One turning vector, and how many ticks it has turned:
The counts run from 0 to 112.
[ 15  12  -2  14 -11   6 -27   4  23 -17   2   4  -9  10  21  -8  12 -14
 -25  13 -11  43 -13  44 -25   4  17 -37   7  13  10  -1 -20  18  17  13
  30  -9  20  25 -22  13  -6 -26  11 -16  -4  13 -18  -9  -5   6   1 -29
   2 -26  -4  -6  19 -33 -43 -13  27  -1 -19  35] -> 110
[ -1  11  -1   6   5  -6  -2 -18  10 -13  10  -8  -7  -1  -8   4  14 -24
 -18 -21   4  42  36   0  16 -24  37 -40  18 -21 -13  15 -23   2   3  13
  29 -25   2 -23 -16  15 -40 -12   3 -40   7  20  -3 -10  11   9 -12  -8
 -13 -22 -22 -19  24   5 -14 -27  -8   4 -20 -22] -> 92
[  9   9  -5  -1 -10  12  -1  -3  10 -15 -23  -7 -18   6  15   9  10 -30
 -11 -14  17   8   2  14 -17  10  39 -25  28 -14  -4  17 -45  11  28   4
  10  31   1  -4  -2  29 -39 -25   9  -3  15  22 -20  -8  -2  27  11   3
  -4   2 -20  -4   4  -1 -14 -13  15  29 -19   5] -> 43
[ 27   6   8  14  12  -1  -9   2  10 -11   4 -10 -15  12 -10 -12 -19   0
  -9   6 -22  28  14  13 -18 -17   2 -27   1 -17   0 -17  -2  32  31  27
  15  29   0  22 -11 -24   1   6  36 -27  17  11  -4 -16 -13  14   2 -24
   2 -25   7 -10  36 -25 -42 -15  11 -28  12  29] -> 103
[  8   9 -13   9  -4  19  -4  -7   0 -19 -10   7   9  26 -11  25   2 -22
  19 -29  20  28 -10   7  -6  11  16 -27 -19  -5 -10  29 -43  10  36  -7
   2  44   0  15   4  -7 -57 -17  24 -11  10  27 -19  27   4   2  -7  -8
 -12 -17  -7   9  31 -17 -12 -11 -22 -13 -18   3] -> 48
[ -8   1  -3  18   2  -2 -12 -33   5 -23   1  14   1  18  -9  -9  -1 -15
 -12  -9  13  49  22  16  17 -18  10 -48  17   0 -13  17 -22   2  16   5
  23 -13   6  -2  -7  10 -30 -15   9 -44   5  18  -4 -16  16  16  -9 -16
 -19 -36   1 -15  22   8 -23 -30 -11 -12  -7 -13] -> 93
[ 25  36 -35 -22  -8   5  18   1  30 -28  13   0   8   9  -5 -22  22 -14
  -2 -13   9  25   9  20  -5 -12  40 -23 -37  21  15  -5 -23  25  12   3
  21  15  -2   9 -14  -4   1   8   4 -21  23  23 -11  -9 -18  36 -12 -24
 -30 -32 -20   7  22 -19 -11 -32  10   9   7  14] -> 70
[ 12  -2   3  19   6   9  -8  -8  11 -26  -6  -6 -12  27  -1 -23 -24  -7
 -11   7  -1  34  11  29  -7 -20 -15 -38  17  -5  15 -21   4  30  31  23
   4   6  10  13  -3 -10 -12  -3  30 -26  11  14   4 -27  -3   5   7 -17
   1 -31   1  -7  32 -20 -46 -22   8 -16  13  18] -> 102
[ 10  16 -22 -16  25  -9  11   6  21  -6  -2   0  -5  43  -8  -2  10 -31
 -13 -23   1  40   2  31 -14 -10  27  11  -9   0  -5  -4  -5  -3  20   5
   4   4  19  11 -27 -10 -19  -9  11 -17  27  36   9 -19  -1  24  -9   2
 -14 -41  -3 -24  10 -31 -13 -36  17   5  17 -16] -> 28
[  5  24   0 -12  -7  20 -31  -7  23 -22   3   8  16  11  11   1 -10  -5
 -24 -12   9  41  16  31 -21 -17  15 -34  10  -9   2 -20 -25  27  -5  -1
  13  32  27  32   8  -7  -5 -14   6 -24  14   3 -24  14  -5   9   1  -4
  -2 -28  11  28  35   5 -22  -7 -11  10  -2  28] -> 64
[ -4   8 -26  27  -2  -4  -9 -25   8   1   2  -8 -18  23   5  19  18 -16
   2 -34  10  27   6  20  -2   4  47 -24   9 -16  -3  19 -56   7  12   5
   4  24  -1  -6   2   8 -52  -1  16 -15  -3   4 -32   3 -14   6 -21  -9
   1 -14  -6  -8  26 -15 -19 -14   7  10 -20  22] -> 46
[  4  10 -13   9  12   5  -7 -11   5 -12  12  -3   7   5 -29  -8  -4  -1
  15 -12  11  24  17 -11  15 -18  11 -45  -8 -28   4   9 -20   6   4   8
  10   4 -14 -14 -23  -9 -16 -14  12 -58  10  16  -1 -14   1  -6   0 -23
 -19 -36  14  -2  38  -7 -10 -40  -4 -26  -1   1] -> 96
[ 14   4  -9   2 -12   1  19 -18  14  -6   2   8 -10  25  11  14  20 -25
  -2 -31  -3  17  11  12  10  -7  48 -13  -4   2  -3  10 -54   2  18   2
   3  18  -5  -3   4  11 -56   5  26   6   0  29 -19   6 -23  13 -14 -12
   5 -10 -19 -25  25 -13 -17 -13   6  24 -26   8] -> 45
[ 14  38 -26  -9 -23  20   3   3  21 -16  18  11   1  14   1 -15  18 -29
  -7  -8  22   1  18  38 -24   6  15 -32 -24   9  10  -9 -28  21  -7  29
  17  24  16  -6   2   4 -18  -5   7 -27  15 -12 -16  -2   4  27 -16  -6
  -9  -8   6   3  34 -16 -32 -19  14  -7   8  25] -> 72
[  0  -3  -9  23   4  20   0 -14  -1  -1 -12   5 -24  18 -32   7  -5 -30
  23 -20  12 -14  30  18  -6  15  15 -45  13 -12  -7  15 -22   1  22  18
  -2   6  11 -11 -24  15 -23 -32  16 -40  13   2   2 -17  -4   9  25 -14
 -13 -17  16 -19  21  -2 -22 -10  -8 -35  -2   2] -> 9
[ 11  43 -27 -16  -7  10 -14 -13  46 -32   1 -11   4   5  10 -28  -2 -24
 -23  -2  15  20   9  38 -12 -14   7 -35   4   2   3 -16 -14  10  10   2
  11   7  32  19  -7  19 -23 -15  14  -5  21  12  -8  -7   4  35 -18 -17
 -18 -16 -30  27   2   2  -5 -30   6  16  -2  -1] -> 68
[  9   9  -2  12   6   4  19 -18  18 -20  -1 -15 -13  17 -21 -18  11  -5
  -4 -16  -5  18  21   8 -11 -28  12 -39   8 -24   5 -19   0  16  14  27
   0  -5  11 -12 -31  17   0  -4   8 -38  16  14  33 -33  -7  14  20  -6
 -20 -45   5 -21  33   6 -17 -27  13  -7   9   2] -> 100
[ 27   4   9   6 -23  -4   9  -1  30  -6   5   6  17  -3  11  17  10   2
   8  -4  10  15  26 -15   7 -25  32 -40   3 -21  -7  13 -40  37  31   6
  28   3 -17   5   9 -13 -43  -5  24 -30  18   7 -18 -12 -15  16 -15 -37
  16 -13 -16  -1  13 -11   4 -15  -3 -17 -24  12] -> 87
[ 27   7  -9  11  -5  11 -16   4   7   9  -6 -12  11   0   0  -4   5 -58
  -6  -2   8   7   1  14 -21   3  31 -27   1 -22 -24  23 -21   8  14  10
  32  -7   9  11 -20   5 -40 -41  20 -27  13   6 -25   5   7  10  14 -13
  -1   7  11  -7  15 -18 -31 -22   0 -22 -17  -1] -> 1
[ 30  27 -11 -17   8  14 -19  10  38 -14   6 -23  17   6 -13   5  -6 -22
 -21 -17  -3  20  12  19 -12 -32  30 -14 -15 -23  -9 -15 -25   6  -2   5
  25  15  31  20 -12   1 -11 -22  -1 -33  34  19  -8  16 -20  21  10   9
 -19 -25  -9  27  30   9 -12 -17   1  -8   0   2] -> 66
[ 31   8  -9  11 -19  34   5  -8  22 -13  -4  14   3  10  -2   4  21  -2
  13 -15   3 -13  18  -4 -12  11  10 -32  -3 -14   1  13 -10  39   5  23
   4  19  11   2   0  12 -34 -27 -10 -35   3 -29 -14 -11   2  20   5 -25
  20  -6  29   0  38  -8  -8 -19  32 -12 -13  36] -> 80
[ -5  29 -11 -21  19 -11  -1  13  19  -6   1   1  -8  39   1   7  -2 -39
 -15 -16   8  37  10  30 -24  -5  18  -4  18  -1 -10 -21  -3  -3  15  17
  14   7  31  12 -20  -4 -25 -17  12 -15  26  24   5 -10   7  15   2   0
 -21 -20 -10 -18   7 -22 -40 -31   0  12  11 -11] -> 27
[  0  18  18  -3  -3  -3  10   0   6 -17   5  -9  17   4  -6  24   1 -19
  -2 -21   0  26  36 -10   4 -27  37 -42   8 -15  -6   1 -36   0  16  18
  27 -21  10   4  -8   4 -44  -2  16 -32  26  25   2  -1  15  11   1 -17
 -20  -8 -16 -19  33   6 -17 -24  -5   9 -22  -9] -> 91
[  7  11  -6   1  19  -1   6  -4  25  -1  -4 -18   7  20 -14   6  -7  -8
 -17 -32  -5  25  27  -3  -5 -22   7 -23   9 -47 -16 -11 -14  23  19   8
 -12  40  18 -12  -1 -19 -20 -14  10 -51  26  17  10 -19   1  17  11   2
  -5 -17   3  15  30  16  12 -16   0  -4   7   4] -> 58
[ -5  -3  -3  24   5  11   8 -13   7 -20  -4  19 -26  35 -10  15  14   5
  -4 -40  22  42  18  27   6   2   7 -42  12  -7   3   7  -6  28  25  -1
 -17  40   6 -20   3 -12 -23 -19  11 -38  18  -6   0 -16   7  -6  -4   6
  -6 -35  22   0  34  -3   0 -19 -30 -12   6  29] -> 55
[ 26   9  -3  -9 -21   9   4  -3  28  -3  -7   3  19  15  -2  10   5 -30
   4 -26   6 -13   4  -5 -14  -2  25 -14   1 -25  -3   1 -65  24  13  17
   2  49   0  -5  -3   5 -38 -15  30   1  17  26 -22   0 -44  19   9 -15
  14  -6   1   3  12  -1   0  -7  13   0  -9  11] -> 41
[ -5  24 -11 -18  -5 -16  -9  17  22  -4  10  14   2  18  -7  18  25 -27
  -8 -24  26  28  -5  15 -31 -11  28 -19   1 -18   6 -24 -35  -9  -2  40
  -1  15  17 -21 -23  -4   4 -44  19 -39  25  29   5   1  -6   2   5   1
 -20 -32  13  -8  17 -14  -6 -20  -8  -8  -6   3] -> 25
[ 13  15 -13   5  25 -32 -15   2  27  -9  -1 -26 -15  12  -5  14  -4  13
 -23  -7  -8  43  -7   3   3 -30  30 -19  15 -33  -7 -26 -11   2  18  13
   7  12  10  22 -31  10 -24 -33  33 -15  14  31   3  -4 -11   6   9 -14
  -4 -42 -27  -1  18 -32  -5 -19  12  -4 -11   0] -> 20
[  0   6  -2   2  14  -6   4 -13  29 -24 -26  -8  13  18  -8  -8  -8  -5
 -34 -37   1  40  22   2  -6 -20  -7 -30  26 -40 -20  -5 -20  32  19   4
 -15  31  22  -6   1  -7 -11 -30   0 -44  11  29   7 -24   8  19  -2   5
  -2 -27  -7  18  23  10  21  -3   8  -1   0  15] -> 59
[ 30   0  -7   2  -9   9 -14  -9  17  -4 -13   1  20   6 -14   2   4 -63
   6  -3  17  11  -2  10 -23  -5  15 -25 -11  -7 -26  33 -16  -2  27  -2
  39 -10   7  19 -21   1 -37 -19  22 -21  13  36 -16  -1  -9  16  13 -16
 -11  -3  -6 -11  12 -10 -19 -24   9  -8 -16 -12] -> 2
[ 34  -3 -14 -12  13  23   8 -17  27 -13 -15   0 -17  31   8  -5  -3 -28
   3 -18  -4  14   4  27  -2 -14  20  -2  11  -2  -9  14  -5  20  28   5
   8  27  15  31 -30  10 -22  -6  15   6   9  31   2 -21 -32  28  33  -6
  17 -37  18  -9   9  -6 -38 -19  39  27   7   2] -> 36
[ -5  -2  -4  19  -5   3  -5  -9  -8 -12 -25  21 -10   7   1  -1 -22   9
   3 -15   8  29   6   4 -10   6  -2 -48  34  -2   2  12 -25  25  30   7
  -6  31 -12  17  -1  -1 -17 -17  24 -28  -2  37   0 -26  -5  -4  11 -32
   4 -35   1 -17  20 -30 -12  -2  16 -14 -13  27] -> 14
[  3  10   3   1   4   0 -33  -8  10  -8 -26   0  -4  10   0  29 -25 -13
 -29 -28   5  39   1   7 -22 -16   5 -39  32 -12  -5 -16 -22  -7  23  20
   6  14   9  20   3  18 -22 -43  19 -20   8  25   3   6  17 -15  24   5
  -1 -25  -5  -9  23 -13 -19   9  -3  -2 -23  11] -> 18
[  2  20   2  14  11  -2  -3  -9   4  -4  22  -7  20  12 -20   1 -16  -5
  13  -9   7  36  28 -10  18 -11  19 -42 -13 -10 -11   5 -14   5  17   2
  21  -3  -1   5  -9 -17 -34   9  28 -37   7  28   1 -10   6  -2 -16 -34
 -22 -38  -5  -6  47 -12 -15 -43 -11 -19  -3  -6] -> 95
[ 16  18 -16 -28   1  14   3 -15  22   3  -2  13  21  26 -19  -6  11 -43
   5 -29   9  -1 -11   3 -24   3   2  -6  -2 -16   1   1 -31   6  -9  18
 -10  24  21  12 -34   0  -6 -29  -2 -22   6  21   0 -13 -18  12  21  -8
  10 -32  46 -11  23 -10  -1 -28  35  -1  11  20] -> 33
[  3   3   7  15   1  13   4  -8   0 -13 -18   1 -16  20 -28   9 -30 -37
  19 -20  12  -1  20  14  -5   3  -3 -37  26  -3 -12  25 -17   7  43  10
  -2  13   6   5 -13  11 -39 -19  23 -27  15  30  14 -10   3   7  30 -11
 -12 -20   7 -21  18  -3 -21  -4   5 -38  -5 -10] -> 10
[ 39  31 -26  -9 -12  21  15   5  16 -10  -5   5   2  36 -30   0  13 -47
   2 -21  -5  -1  19  16 -17 -16   8 -13 -36   5  -1  15 -22  11  21  33
   8  13  16   5  -6   5 -29  -9  -8 -24  27  23   4   0  -2  30   1  -4
 -17  -9  10 -11  40  -4 -28 -19  30 -11  13  -4] -> 74
[ 14   4  -3  -7 -19  19   0 -12  10 -22 -20   8 -13  25  13  18  15 -30
  -7 -30   2  23   1  14  -6  -1  33 -20  13   2  -3  20 -43   5  24  -2
  17  29 -10   6   6  27 -48  -4  25   5  16  36 -10   3 -15  26  13  -9
  -7 -11 -22 -10  17  -5 -23   0  21  25 -22  -2] -> 44
[ 31  13 -16   4   5  28  -9 -12  17   3 -13   0 -17  20  15   6  -9 -20
   4   3  12  -2  -5  22 -11  10  22 -25  13 -21  -4  11 -27  37  21  -4
  -5  44   4  19  -6  -5 -28 -16  14  -3  15   3 -46 -16 -24  36  17 -19
  20 -12  11  17   4 -15 -28 -20   9  -8   4  26] -> 39
[ 10   0  -9  -3  -3  10 -17 -13  21 -24   3  13   8   9  -3  -1   8  10
 -36 -25  -1  48  11  26  -8 -28  23 -32  10 -11  -2  -7 -31  29  -8  -3
   9  21  18  10  -5  -6  18 -15  -4 -35   8  15 -21  -7 -15   4   0  -8
   1 -41  18  12  37  10  -5 -13  -2  15   0  37] -> 63
[-11  -7 -13  30  10 -14   0 -22   5 -14 -29   2 -21   8 -14 -13 -19   3
   2 -15  15  21  18   1   9   9  19 -42  36 -15   3  11 -20  26  34   9
 -16  20 -14 -11  -8   7 -25 -23  19 -39   1  18   8 -40  -3   9   4 -25
  -8 -39 -12 -12  13 -17  -3 -16  23 -13  -8  16] -> 13
[-14  15 -25  11  -2  -2  14 -10  17  -6  -6 -17  12  15 -16  13  13 -17
  19 -48  14  16   5 -10  -2  13  29 -36  -6 -28  -4  17 -33  -5   9  10
 -10  27   6 -16 -20  18 -59 -22  16 -26   8   8   2  13  13   2   2   2
  -6 -11 -11  10  38  -6  24 -19  -1  -4 -15  -9] -> 50
[ 38   5   7  16 -16   4   4  -8  21 -17 -13  17  10  13  11  19   5   0
   1   8  10  28  12 -11   9 -28  25 -36   8   1 -12  18 -23  40  49 -15
  25   6  -5  30  15 -10 -37  -5  23 -15  17  13 -16 -14  -8  19  -3 -43
  14 -16 -25  -3  11 -17 -15 -15  -3  -5 -18   2] -> 86
[  2  23 -28  -8  15  -7  -8 -17  20  -1   2  16   9  31   3 -15   4 -37
 -17 -12  24  32  -5  37 -13  16   2 -15   5   5  -7   1 -12   7  25  12
  -8   9  15   8 -11 -24 -15 -17  15 -25   1   3 -17 -28   8  19 -30 -26
  -1 -40  20  -4  12 -38 -15 -39  19 -14  21  20] -> 30
[ 27   7 -11  11  -5 -12 -21  -8  22  -9  -7  -9  14  11 -14 -13  -8 -20
 -23   1   2  22  -4   6 -40 -16 -15 -38   8 -28  -2 -19 -33  27  15  35
   6  19   4   5  -5  -4  11 -28  14 -47  10  23 -14 -10  -9  12   8 -17
  -1 -16  10  -2  17 -17 -16  -7  18 -40  -1  26] -> 105
[ 24  12 -26 -23  20  15   3  13   2   4  -1  22  20  24 -16  -2   8 -29
   8 -18  10  12   0   4 -25  12   8   0 -14  -7   1  10 -14  15  11   9
   6  35   3  22 -38 -21  -8 -14  15 -27  13  27  -5 -15 -18  21  13 -19
   3 -36  46  -5  21 -19   4 -32  25  -5  23  11] -> 32
[ 43   7   5   6 -14  16  19 -14  39 -11  -9  -7  -5  16   2  21  17 -12
  -3 -15 -13   0  28  -2   3 -41  25 -24   1 -20 -20  10 -17  24  23  25
  10  -1  28  20   6  19 -42 -23   6 -11   9   0  11  -3 -16  17  16 -19
  26  -9  -3  -8  19   7 -14  -6  15  -5 -19  -4] -> 83
[-11  30  -1 -28  -4 -10  -6   8  17  -8   0   7  -2  38   4  12  12 -47
 -29 -23  24  27   1  28 -41   1   3 -21  14  -1   4 -23 -15 -10   2  36
  13   6  31   3 -22   0 -21 -38  16 -17  25   9   9   1  16   9  10   5
  -7 -33   7 -18   7 -19 -20 -17   1   1   3   1] -> 26
[  1   1  20  10   9   2  -8  14  -8 -12  -4   7  -2  17 -10  12 -27  20
   8 -17 -11  23  18 -11 -13  -2   9 -37  14  -8   9  -7 -28  29  36  20
  -1  29 -12  18  -9  -5 -28 -10  31 -25   0  25   7 -10 -15 -14  16 -24
   4 -32   9 -24  49 -22 -19   8  16 -10 -11  29] -> 15
